Each path below is one point turned by a fixed rotation once a step. After each direction that follows a path, write how fast that rotation turns it, in deg/step (0 if it stays still).
Each turn is a multiple of 5 degrees from 10 to 175, or 0.
Each row of a path follows its step; steps can be skipped.
path 1
step 6: 13 -26 0 -12 -13 -18 28 16 -6 18 -18 -32 15 4 20 38 -15 24 -3 -37 35 9
 -7 -26 -31 -4 -2 20 7 -9 13 3 1 2 5 -17 27 -6 0 -17 5 6 3 -14 -9 -6 -21
 -3 -6 2 19 -12 -10 -19 -9
step 8: -29 14 13 -1 -26 23 -8 4 -14 -15 -12 -20 22 -13 -12 -1 6 18 -4 19 30 -7
 -14 7 -2 20 6 -8 6 28 40 -14 -21 15 11 14 2 -12 12 4 9 -5 -17 -33 15 1
 13 -10 -7 8 29 29 15 -1 -29
step 10: -7 13 -14 -14 -19 -19 7 -13 -17 -5 -3 7 -7 -10 2 -2 -13 -27 -5 -16 31 -7
 28 9 13 -2 14 -9 23 25 -12 22 -37 24 -44 -2 22 -5 -4 26 4 7 2 -12 -6 11
 -2 -15 31 -11 -9 -15 32 0 15
step 11: 14 -4 -16 -11 16 30 39 -12 3 9 10 7 -17 -23 4 6 17 22 29 -1 -17 5 5 -1 8
 -1 19 -8 13 22 15 7 0 -31 19 2 17 -7 -4 27 -6 9 -8 7 -18 -24 24 21 -1
 -40 -6 22 28 3 -12
step 12: -8 15 -13 36 -11 -19 2 -17 20 16 22 3 -29 20 -23 14 -15 15 -5 12 7 9 34
 11 16 19 -9 -1 7 -20 -2 7 12 -30 9 -12 16 7 6 1 -11 -5 -17 -30 1 9 -9
 -26 -8 -9 25 -22 19 -34 -10
step 14: 0 -24 26 -14 -30 4 14 4 11 -9 5 -24 -23 2 8 36 2 6 -18 1 1 28 10 -24 5 0
 13 -13 -5 13 -9 -8 -28 5 6 -25 4 4 -16 3 23 -40 10 -9 -20 -6 -6 33 -21
 9 25 -1 -7 -24 12
step 17: -14 -32 -13 15 19 11 -20 -23 5 -9 -29 -6 -2 3 -17 2 -1 9 27 -19 11 8 -7
 -23 12 -2 21 19 -12 23 1 7 -5 -6 1 22 -39 14 -42 -10 -5 1 -27 -2 6 -13
 14 15 18 18 29 -16 6 13 -10
step 24: 16 -11 22 -2 17 33 -4 -17 15 31 29 -10 6 15 14 10 -7 -10 10 -2 40 2 -23
 13 -13 4 -30 -20 1 -4 0 -17 9 9 14 11 15 2 -23 19 -2 9 5 11 26 -2 7 -27
 -9 30 -6 30 -4 -27 11
3 2 2 0 -4 -2 -7 0 3 -2 -1 1 -4 -6 -7 6 -3 1 0 10 6 4 2 0 -4 -4 -1 1 1 2
 -2 12 4 7 5 8 -4 -3 1 -2 -8 3 4 -1 -6 0 0 0 -4 5 -13 -8 5 0 -2 -> 135
-3 -1 2 2 4 -8 -6 -6 -1 5 -2 1 6 5 4 3 3 -1 -1 -8 4 9 6 0 2 2 -3 3 -6 4
 6 5 3 -2 -5 2 6 3 1 -6 6 -4 10 6 -2 0 3 9 1 5 -4 4 10 2 1 -> 95
-1 -5 -4 -5 -14 3 -2 -5 5 -2 8 3 8 -6 -6 -3 0 -4 3 -1 -2 0 5 -3 1 -6 -3
 -7 -7 -1 2 2 -11 1 0 0 -1 -5 -1 -4 -1 0 7 2 2 4 4 -3 4 -5 -1 8 -2 7 -1 -> 125
1 4 -5 -7 4 4 0 0 -3 10 -5 -4 2 -9 0 4 -4 1 4 -2 4 0 -7 -11 7 0 -11 1 3
 3 5 -3 10 3 -1 -3 -3 -1 3 1 -4 3 -3 6 -3 9 5 2 3 -3 -1 4 -3 -1 -1 -> 160
7 0 2 -2 4 0 7 0 -4 -3 10 7 2 0 -4 -4 -2 0 13 4 6 -3 9 4 2 -5 2 12 -2 -1
 1 0 4 2 -4 -4 -5 6 5 7 -3 -5 1 0 -2 3 3 3 4 -1 6 -2 7 3 -1 -> 45
2 3 5 9 2 2 -1 -4 -2 3 3 -4 -5 -6 -2 4 -2 -1 -3 -3 6 7 5 0 -4 -6 6 6 1
 -2 1 -10 -2 -10 1 -11 -6 -8 -9 -1 1 3 -1 5 -2 4 1 -1 -4 4 -3 1 -2 8 1 -> 140
-1 1 0 5 -2 -3 6 -7 -2 7 2 -10 6 11 -6 -2 2 -6 6 1 1 -1 -3 2 -4 -5 1 -1
 -3 -10 2 3 2 2 -2 -4 5 0 8 -7 0 6 -3 2 -1 5 -5 -2 -6 -5 -5 -5 -1 -5 -7 -> 115
-2 -3 -1 2 -3 -11 3 4 -1 4 0 4 -5 -3 1 6 -1 3 6 3 -6 5 5 1 6 -7 -11 1 3
 -5 2 3 -2 -1 1 -1 3 3 -5 -4 4 1 -6 2 4 -6 -3 0 6 7 5 -6 -6 5 -12 -> 130
path 2
step 0: 20 5 20 -18 -6 0 -17 0 13 12 22 18 9 1 -21 24 7 13 17 -7 -1 -10 -27 7 2
 -15 -11 -7 -39 20 -1 -3 11 21 -21 -16 10 16 16 7 22 4 -43 -1 24 9 -11 7
 19 12 10 13 -4 -34 2
step 1: 16 1 3 -1 -14 29 -28 -3 -13 37 10 28 11 9 -27 0 6 3 14 -27 6 -22 9 4 -8
 -3 23 -19 -3 9 -8 -12 9 -22 21 0 14 -10 22 17 -12 -3 -4 8 -11 4 12 14 9
 5 21 17 2 -53 2
step 2: 9 -9 8 -19 15 11 13 -46 3 56 -9 -17 14 20 -2 20 4 -1 33 -6 15 -6 13 -9
 -14 15 -2 0 -12 7 -1 -2 10 15 32 -14 14 -14 -8 -5 -4 5 -17 2 -21 -19 19
 -2 3 -4 -8 24 13 -16 2
step 7: 6 27 0 10 0 1 6 -26 -6 45 -11 -15 16 23 -1 -4 -3 5 10 17 -7 -42 -13 2
 -18 16 31 -12 -21 13 6 10 7 -21 12 -17 3 -20 3 2 -26 4 -5 -4 -4 -26 27
 6 13 7 7 21 10 -21 23
step 10: 2 7 -20 0 -7 34 -2 5 -4 36 13 2 6 8 -30 -11 20 2 8 -29 24 -27 -15 -2 -33
 21 1 -25 -14 16 -12 9 -5 -12 -3 -16 17 -23 -7 -3 -17 0 17 -9 20 9 22 -1
 -2 -12 15 21 -22 -17 8
step 17: 7 1 22 -26 17 11 -19 -9 -11 13 6 -27 1 -7 19 15 52 -17 38 7 -15 0 12 11
 -19 18 0 2 -8 20 15 0 8 15 -6 -9 -14 5 10 11 13 28 -29 -17 5 4 16 12 -8
 5 -4 -4 -19 -28 7
step 19: -26 -12 -16 -2 4 9 18 3 -5 33 36 10 13 25 -17 -9 5 -30 21 -2 22 -42 -7 6
 -26 21 8 3 -7 9 25 -1 8 24 9 -12 14 4 -8 2 -25 5 6 -6 24 -15 -3 6 1 -19
 -8 26 -8 -6 14
step 23: 7 -8 9 -15 2 22 10 13 -8 11 30 2 13 -22 -3 21 -4 -46 19 20 0 -28 19 13
 -7 6 -2 -5 -19 12 12 -14 9 27 1 -17 5 19 17 5 16 22 -33 8 8 -19 -3 -10
 27 12 0 2 -1 -14 30
10 -8 4 -2 -4 -1 -1 -1 -6 -11 1 2 -2 0 -5 5 -12 -5 4 -3 -2 4 -3 4 3 5 -5
 6 6 4 7 -4 3 -4 9 0 1 -1 3 -4 0 1 -4 2 3 2 -1 5 2 -4 3 7 1 5 1 -> 10
-6 -2 -8 3 -3 0 -2 5 11 -4 3 1 -1 7 -5 -2 -1 0 4 3 9 10 -8 7 -6 0 -7 -1
 4 -6 1 2 -1 1 -1 -1 5 6 -2 -2 -2 -6 -3 -6 -1 0 3 0 6 -3 0 -3 0 3 10 -> 70
-6 -2 -3 -1 0 0 8 -2 -10 1 -1 1 -1 -4 -3 3 -5 1 0 2 1 -1 -4 -6 -3 -1 1 7
 3 3 -1 5 0 11 -5 -6 7 7 -2 -1 -6 -2 10 -1 4 8 -12 -3 -5 3 3 2 -2 5 4 -> 70
9 3 -4 8 0 3 5 7 -4 -5 -2 3 -6 -5 2 -1 -7 -1 4 3 -5 -5 -3 -1 -4 0 -2 -9
 -4 1 -6 0 5 6 2 -2 -4 -10 -3 -2 3 2 6 -4 0 -5 6 -6 7 1 1 -7 -3 6 5 -> 25
0 7 3 -2 -8 -2 -1 11 -1 -3 3 -2 4 -2 -1 1 -2 2 6 2 -1 -2 3 0 -7 -1 7 -3
 4 2 -4 2 -12 -1 0 -3 6 -4 -2 9 -8 5 -9 5 5 -3 1 5 -9 -1 5 -1 4 6 3 -> 115
1 4 4 2 1 -10 0 0 -6 4 -5 7 -9 -6 8 -7 5 0 -2 7 -5 9 -4 6 -4 0 3 2 -3 3
 4 -1 1 -4 0 -4 1 2 -12 -3 5 -3 -9 -1 -2 4 1 -1 -5 2 2 5 -1 0 5 -> 80
path 3
step 0: -15 -6 -3 -18 -23 -6 -2 -9 -18 -19 30 7 -9 9 2 -44 -15 5 -1 -6 -20 10 8
 10 -5 5 15 9 12 7 -2 -2 17 23 3 3 -9 -14 -22 -9 -14 34 15 -12 -9 0 -6
 -17 6 10 7 -14 19 14 -13
step 4: -4 18 5 -30 8 -13 31 -13 -6 -12 12 18 -22 1 -5 5 -5 -6 2 11 -3 18 1 -16
 -4 -11 15 12 13 19 -26 7 -17 -23 -15 2 -1 32 -4 25 -7 -9 -19 -21 14 -13
 3 -9 7 10 6 14 -13 16 -8
step 9: 6 -18 1 -3 -4 10 -11 4 6 4 11 33 20 -13 12 2 -6 1 -26 -21 -14 -18 -18 -6
 -4 4 15 4 3 11 -22 15 -20 -1 -21 -13 9 13 8 13 16 -23 -14 -16 11 -11
 -31 -15 12 -29 12 -3 -17 -3 10
step 10: 4 -12 17 -6 -6 17 10 5 -5 2 12 -14 -1 -13 30 17 15 -9 19 -10 6 -17 4 11
 8 -3 2 -10 -25 -10 -17 -43 4 10 -3 -28 5 -15 -7 28 17 -4 5 -3 8 2 2 25
 -21 7 -7 7 -8 7 -18
step 12: -35 -37 -16 -17 -16 13 0 13 -13 -6 1 22 -15 -7 -11 -19 -13 -18 -10 4 -7
 3 28 -5 -18 7 -1 1 11 -15 9 17 3 -9 -16 3 -19 14 6 0 29 7 -18 -7 4 5 20
 3 15 12 17 5 -4 -11 15
step 14: 25 17 3 25 1 -15 18 -6 2 7 3 -3 26 -2 13 -9 -4 -11 -15 -13 -21 -1 13 9
 -9 3 5 -8 4 -11 -4 -10 7 -6 -1 -5 7 -3 5 -9 18 -12 -18 -6 -34 9 -47 -6
 -27 8 -1 -8 -1 6 29
step 17: 7 3 15 -15 -8 -3 0 -18 -15 12 18 14 -11 -32 -5 -17 6 -17 -21 26 3 17 -17
 5 -6 -7 -3 4 6 10 10 -9 -1 -19 -5 -19 19 5 12 18 34 3 -21 -9 -6 19 12
 -12 -3 8 -5 -26 -11 12 6
step 25: 7 -15 -17 -16 -20 -22 0 4 7 -14 -25 12 -22 -17 0 -5 18 -10 1 -14 6 7 20
 -2 -23 -30 23 -13 15 8 -11 -5 14 31 -3 6 5 14 12 3 4 5 -21 10 -9 3 6 6
 9 8 16 -27 -9 11 -1
1 -3 -8 6 -3 -8 -2 -6 0 -7 1 2 1 8 1 -6 3 -1 -3 2 -4 -10 1 6 -2 -4 -5 -7
 1 5 -2 -5 -7 -9 -2 3 -4 2 3 5 3 1 5 -3 4 4 4 -6 -2 -4 1 -5 -4 7 -6 -> 85
4 -6 -4 -6 -1 -7 2 3 -1 2 7 2 3 4 -2 5 4 7 7 1 -4 2 5 0 -1 -3 5 1 1 2 -1
 8 -7 4 -1 -6 -3 2 2 -2 -2 3 4 -5 -9 9 -11 -3 -2 -5 12 1 4 -3 1 -> 155
2 2 -1 4 -2 1 3 -3 5 4 9 -2 -1 -2 -4 -10 1 7 -7 3 4 -5 7 -7 10 0 -2 -5
 -3 0 4 5 -4 -4 0 -6 -1 2 -8 2 4 2 2 -1 -10 -3 3 4 2 7 -4 -7 7 1 5 -> 20
10 -13 -7 5 -4 -1 -2 7 3 2 -6 -6 0 2 -1 -4 -2 1 -3 -1 -4 -2 -1 -2 -6 0 5
 10 2 5 1 6 0 1 -6 -9 -3 0 0 1 2 3 1 8 5 -10 3 4 2 0 -4 1 0 -5 -2 -> 110
-2 7 -1 1 1 5 -2 -1 2 4 1 -4 5 10 12 -6 2 5 -8 6 -3 -2 4 -4 -7 0 2 -3 -9
 -4 4 3 1 1 -5 0 7 1 0 -9 -5 1 -4 -1 5 -1 -9 1 -1 -6 -1 -2 -4 -3 -6 -> 55
-6 1 0 7 5 -7 7 -3 -7 -2 -7 3 -5 0 2 1 0 8 -4 2 -1 2 5 2 -3 -6 13 -2 -3
 -6 1 2 4 -5 -3 -3 -9 -8 -1 1 -2 -8 -2 6 -3 4 1 -3 2 4 -1 7 -3 2 3 -> 35
1 1 -2 1 -14 5 -2 -5 2 5 -4 3 0 2 -1 6 -6 -3 2 -2 3 -2 4 -1 1 -9 -3 -2 7
 0 0 2 4 -12 -7 0 10 -9 -5 -4 0 3 2 3 1 6 -3 -2 5 -4 1 6 3 -1 7 -> 115
path 4
step 1: -8 -14 2 4 -25 -19 -2 36 0 26 9 -2 23 20 -31 36 -25 -24 -15 6 9 -17 -12
 5 -11 -20 -10 11 20 -25 22 12 -5 10 15 5 5 21 -19 -5 28 16 -14 -8 -12
 -4 0 -16 -9 1 23 0 17 15 5
step 6: 11 3 4 -8 9 -10 -7 -23 12 -23 0 -22 -8 6 10 -9 20 -1 15 -4 -20 -4 5 -23
 -7 -2 -15 13 5 -1 -19 -15 -15 53 -26 20 -5 3 2 -8 26 -19 -2 24 3 -51 2
 10 -7 -17 29 -18 -4 -1 2
step 10: 17 13 6 38 -12 -15 -6 25 -25 4 5 15 -12 -1 -12 -22 32 23 -28 26 11 15 23
 -5 8 3 21 1 -32 5 8 0 -26 -6 -25 13 -16 -12 -8 -9 -12 -10 15 -5 -9 -19
 -11 18 -6 -14 -14 -6 11 31 -17
step 12: -2 -17 12 -10 -34 41 -5 -6 10 12 18 -32 -8 6 5 1 -16 -7 2 -6 -2 -17 8
 -14 16 -9 -2 -10 35 1 16 -11 23 -30 11 -10 -7 -25 3 -2 4 -28 -12 -2 0
 26 22 4 -19 -12 -1 -39 18 -8 -19
step 14: 9 7 16 -19 -11 -5 -3 16 20 5 -28 -13 13 26 4 2 16 26 -5 -2 5 17 -6 -5 12
 -3 -37 -10 -20 39 -2 3 11 30 -12 16 -2 13 15 -33 -11 37 22 -3 20 16 -5
 -15 -8 11 0 28 2 -2 -16
step 17: 10 10 6 11 -27 8 -20 3 -10 7 -4 12 -13 -42 5 12 18 0 -12 3 1 1 -29 12 11
 -10 1 33 3 3 -12 22 4 11 7 -19 -21 45 -10 14 25 11 9 7 9 -20 -9 17 -12
 -13 -21 3 -19 2 -42
step 19: -1 1 -14 -27 -8 0 14 -21 -17 2 -4 26 -6 -5 -5 0 -33 -2 15 0 6 22 -15 -13
 25 19 -20 -15 15 -20 -14 1 23 -8 8 34 6 -26 -13 1 1 -20 -11 0 -49 5 -5
 -8 -1 12 29 12 30 3 -19
step 25: 44 -8 9 -21 -4 28 -1 12 26 19 6 22 -3 17 -1 34 8 4 13 0 3 12 1 -18 2 15
 -8 -8 -4 -3 -1 5 -11 3 4 -9 27 24 12 7 3 -12 5 42 11 -26 -15 28 11 8 9
 -18 -24 -2 33
-4 2 4 1 1 2 -1 -4 1 3 5 -4 -1 -2 -7 4 6 6 -7 -7 -2 -2 -1 3 -10 0 5 2 7
 -4 3 -2 -11 3 -1 4 3 2 -2 4 5 -4 6 -3 -6 -6 3 -3 5 -3 7 6 -10 0 5 -> 155
-3 2 -5 1 1 4 -6 3 -2 2 -6 -2 0 3 11 6 14 -2 0 -1 1 -8 -3 -5 0 1 3 -5 -1
 -1 -7 -1 2 5 4 3 -4 1 4 12 1 3 7 -6 -2 3 2 -5 8 3 -2 -3 6 1 -2 -> 120
-1 -9 -3 5 1 -4 0 -4 4 3 2 8 2 0 -4 1 -2 3 7 6 -3 -6 -3 -7 -1 3 8 8 -1 4
 7 0 4 10 -2 -1 6 -10 6 7 -1 0 0 -1 1 -9 1 4 0 10 1 -2 0 -2 -1 -> 20
2 4 5 3 -1 3 0 2 -2 -7 12 -6 -1 1 3 -1 -4 -2 7 0 -3 -5 -5 4 2 2 1 0 5 -2
 2 3 2 3 -3 4 -7 2 7 5 1 4 -3 8 -4 1 9 13 1 -2 4 0 -2 10 -6 -> 60
4 0 6 1 -3 -1 6 1 3 6 -2 -5 -4 -9 0 -6 0 3 -6 5 3 -5 -5 1 -1 -5 5 -7 7 2
 -3 0 5 1 0 6 1 0 0 -3 0 -9 4 -2 4 8 -10 5 0 12 5 4 2 2 -6 -> 155
3 -3 -1 3 -1 4 -4 -6 4 4 4 -5 0 -4 2 7 9 6 -4 6 2 6 1 9 12 3 7 -1 -1 -4
 3 -1 0 -9 -4 -4 3 3 -1 8 -9 0 2 5 -1 -2 0 3 -9 1 -1 -1 3 -1 3 -> 145
